Rotation paths and how fast each direction turns (degrees a step)
Each turn is a multiple of 5 degrees from 10 to 175, or 0.
Each row of a path follows its step; steps can be skipped.
Path 1:
step 0: [ -4 -27   7  12   9   5 -23 -35 -17  24  -5   8  31  56 -42  -5  23 -20
 -35  30 -40 -59 -35 -13 -41  30   2  19 -41   4 -37 -34  91   8  58  -2
 -54   6  -8  43  29  -9  53 -37  35   3  14  13  16  14  21   9   2  -9
   2 -15   1  17  27 -14 -20  27 -19   4 -15  -1 -38  11  -1]
step 6: [ -3  -7  39  47 -11  19   6 -26 -15  21  23  -8   6 -69  54  -6 -24  17
 -10  34 -16 -25 -22   0 -25  48   1  36   7   4  12 -16  21 -25   4 -19
  17   2 -14 -21  -9 -42  -7 -13   0  -3   5  18  18   8   9 -11  26  17
 -28 -19 -55  42  44 -36   6  47  32  34  40  11 -48 -74 -69]
step 7: [ 25  -1  28  -2 -29   3  31  60 -21  43 -49 -19 -27   7 -21  -1 -62  44
  -2   7 -22  -4 -31 -10  23 -17 -11  44  -1  45  32  -1  15 -31   8  -6
  65 -60 -31 -39  10 -30   3 -16  -3 -17 -45  19  33   4  29 -12 -48 -25
 -37  31 -18  30 -24 -20  27  -6 -11 -21 -33  -2  43  -4  -9]
step 8: [-60  -7  38 -20 -27  40  32   4 -16   1   9   7 -23  42   1  18 -25 -55
  17  -8  18  13 -42  65  18 -26  22   7 -49  23  33  50 -31   8  18  66
 -31  49  17  18  13   3  12 -19 -23   2 -37  29   4  28  52 -28 -18   8
 -54   5  31  -2  15  -5 -20  19   9  -9 -50  11  26  -6  14]
step 12: [ 18 -35 -30  23   7   6 -30 -58   0 -37  20   5  33 -31 -12 -24 -31 -12
   5  20 -12   0  20 -22 -23  -2 -37   8  -3  11  16 -56  81  48   9   3
 -34 -38  32 -30  -1  -5 -26 -47 -11  -6  -8  48  36 -20  35   5 -41 -18
   5 -11  22  30  26  23  18  18 -25 -44  46  57  -7  32 -17]
step 13: [-11 -34   6 -31  -8  -7   7 -39   5  23  -6  43 -15  39  19  -5 -33  28
  22  55   2   8  20   8   7   8  37 -13  58   5  -5  -9  22   6 -26 -39
  27 -45  28 -10 -71  -5  55  49 -34 -46   2  24  -6  -6  77  20   8 -50
  -3  17  22  18  16  35 -14 -21 -11 -12 -10   7  19   1  49]
step 17: [  0 -58  50  31  -1   5   6  12  11   3  16 -18 -31 -22  45 -42 -18 -66
 -15 -47 -26 -13 -57  35  -6  34  27  50 -14 -10 -19  19  23   4  17 -13
 -16  29   6  29  23  10  27 -10  18  15  -7  32 -22  14 -31 -33 -36 -45
  22 -44  26  27  13 -57 -24 -14 -13  16 -48  22  28  24 -20]
step 26: [ -2  38  12  19 -31  -6   2  33 -27  78  -2   1 -14 -37   3  33 -26   2
   6  25 -25 -16  35  -3 -12  31  -3  64 -31  -9  16  41  17   6  14  -6
 -69 -12 -46 -11  -6  25   3  31 -29  60  13  14   5 -18   6 -23 -15   1
   9 -23  83  10  35 -33 -30 -12  33  18 -54  12 -12  15  -8]
step 29: [ 30  29  33  28 -15  27  60 -31  -8 -11   2  34  41 -40   7  -8 -15  -9
  32   3 -30  15   6  22  -7  28   3  30   6  13 -15   3  40  48   1 -30
 -23  54  36  13 -44  -6  85  -6  13  -3 -24  28  23 -44  -7  20 -40 -23
  -8 -30  51  16   5  10 -31 -48   7  -7  10  14   7  57  38]
Speeds:
[  0  -2   7   4   0   6   3  -7   3   3  -6  -5  -4   1  -5   2  10  -2
   3  -2  10   2   6   2 -10   5  -3  -1  -1   0  -1   5   2   8  10  -8
   2 -12  17  12  10  15   1  -2  -7   2   5  10  10   3  -6  -7  -6   4
 -10   6   1  -2   7  -3  13   3 -11  -2   6 -15   9 -10  10] => 90
[ -1  -5   4   0  -9   5  -7   2 -15   0 -12  -4  -6   3  -2   3   0  -5
 -13   0  -2 -21   1  10  -2  12  -7  -5  -4  11  13 -13  -9  -5   0  -4
   3  11  -2   8  10  -2   1   5   5  -1  -8  -5  -6  18   5  -4  -7   5
   2  -6  -1  -2   0   7   2  -9  -4   5  -6  -6   3   0   0] => 45
[ -4  10   6  11  -4  -6   2  -7   7   6 -11  -8   7 -15   6   5  -3  -1
   4  -2   2   2   4  -5   9  -8   2  -7 -16   4   6  -1  13  -5   6 -11
   5   7   1 -10  -2   7   7   0   0  -4   2  -9 -12   3  -7  -3  -5   3
   0   9  11  -7  -1  -2   4 -15   3  -2  10   2   1   0 -15] => 145
[ 15  -2   0   8  -3  -8   2  -7  -9  -1  -1   2  -6   7  -4   9  -5  -1
   5   0   2  -4   0 -10  -3 -10  -7   8  -8   5   3  -5   3  -1   3  12
  -4  -1  -7   5  -7  -6   0   1  -1 -16  -5  -6   9  -7 -11  -2   8  10
   4  -4  11   8  -6 -15  -1  -3  10  10   2 -13  10  -7  10] => 95
[  4  -3   4   0  -3   9   3  10   6   1   9   5   5  -5  -2  -3   2 -11
   6  -1 -10   2   7   5  -5 -12  -3  -6  -4 -12   1  -3   2   8  13 -10
  -5   5 -19   5 -13 -11  -7   8  -2   3  -3  -2   1   7   3   1   6   7
  10  11 -11   0   3   3  10  -5 -13  -3  -3  -2  11  -7   2] => 0
[  2  -1  -1   1   5  -5   6  11  -7  -1  -9   6  -3   5 -16   9   7   0
  -4   8  -4  -6  -4   2   6  -7  -3  -8   2  -9   2  -4  -4  -8  15  16
  -1  -5  -2  -5   5  -1  -4 -10   1  -1   0   8   9  -2 -14   9  -4  -3
 -10  10   4  -4   6  13   2   0   1  -2   2  12   6  -5 -17] => 90
[ -5   7   5  -2   3  -1   0   6  -1   0  10   0   6  12  -9  -1  -6 -13
   7  -4   0  -3 -14  -1  -3  -3  -8  10   2  -2  11 -13   3  14  12  -2
   1   6   8 -13  -2   4   9   0  -1  -2  -1   5 -14  -6   2  -5  -9   4
  -9  -2   1   6 -18   7   6   6  -1  -3   2   5   3   9   8] => 85
